(in the rows, 128 means zero)
Turns in one plane each, and the order they were made in; the first pair answered:
K_78:
[146 155 163 152  67  75 172 100 137  67 107 119 124 120 114] -> [130 163 159 172  98  60 151 109 135  74 120 125 125 166 117]
[141 117 122 119 117 135 144 121 118 130 119 120 131 125 121] -> [126 121 123 130 108 119 152 123 117 124 124 126 129 122 125]
[ 84 134 143 109  34 131 164  99 137 109 130  96 139  91 114] -> [ 72 157 151 133  37 106 140 108 133 109 142  96 127 139 119]
K_396:
[165 111 136  83 119  97 169 147 113  99 123 136 154  92 132] -> [120 139 144 108  79  83 153 147 109  90 135  89 160 117 134]
[112  92 116 117 130 181  94 150 135 189 133 117  82 108 144] -> [166 109 155 121 165 103 117 162 111 116 140 186  72 168 121]
[126 174 138 157 113  75 104 111 108  95 145 100 179 126 142] -> [145 133  98 117 124 160 108 109 136 155 130 101 178  60 158]
K_632:
[105  69  65  89 141 209  58 109 134 196 131 141  97 109 119] -> [115  73  77  76 104 204  99 101 136 170 124 135 106  53 126]
[ 78 159 145 144  50 131 137 110 128 121 137  48 146  96 129] -> [113 152 166 133  58  95 165 114 123  80 128  77 148  87 128]
[ 55  95 112 131  84 141  98 117 125 138 144  44 174  47 183] -> [103  97 137 128  75 106 146 117 103  78 141  74 172  12 176]
K_939:
[ 95 151 161 138 124 133 115 135 130 140 167  75 142 166 132] -> [105 117 137 120 166 163  94 144 133 164 170 101 135 172 135]
[107 142 177 130  42 117 164 100 111  82 114 106 139  78 151] -> [ 81 125 130 125  54 184 123 106 132 163 128  76 133  75 168]
[110 144 119 145  95 111 122 128 115 126 130  79 126 134 115] -> [116 122  94 138 125 145 102 127 121 160 133  98 115 133 122]
[168 135 173 142 127  95 134 108 131  74 104 114 138 154 140] -> [125 152 163 156 103 122 114 101 130 100 108  66 137 155 154]
Now pairs of rows:
Each pair is 2 to 3 turns apart.
[159 142 130 138 210  64 126 138 121 114 145 181 122 201 122] -> [ 92 190 142 169 156  60  98 141 124 132 162 106 135 218 140] => K_939 then K_632
[155 157 201 147 125  54 183 142 124  58 149 139 116 142 103] -> [184 115 163 131 199  95 161 150 124 106 145 195  92 153  94] => K_396 then K_939 then K_396
[125  78  97 100 160  88 123 138 139 188 140 152 119 181 116] -> [ 74 117 126 108  67  89 150 120 142 164 141  63 134 133 130] => K_939 then K_396 then K_632
[ 72 141 169 166  53 124 116 127 135 108 133  61 127 168 153] -> [107 141 179 158  57  92 147 116 130  73 133  85 124 145 152] => K_632 then K_632
[164 138 176 123 173  88 134 132 136  63 101 185 103 153  95] -> [140 165 196 147 152  77 123 136 137  60 106 153 114 172  97] => K_396 then K_396 then K_396
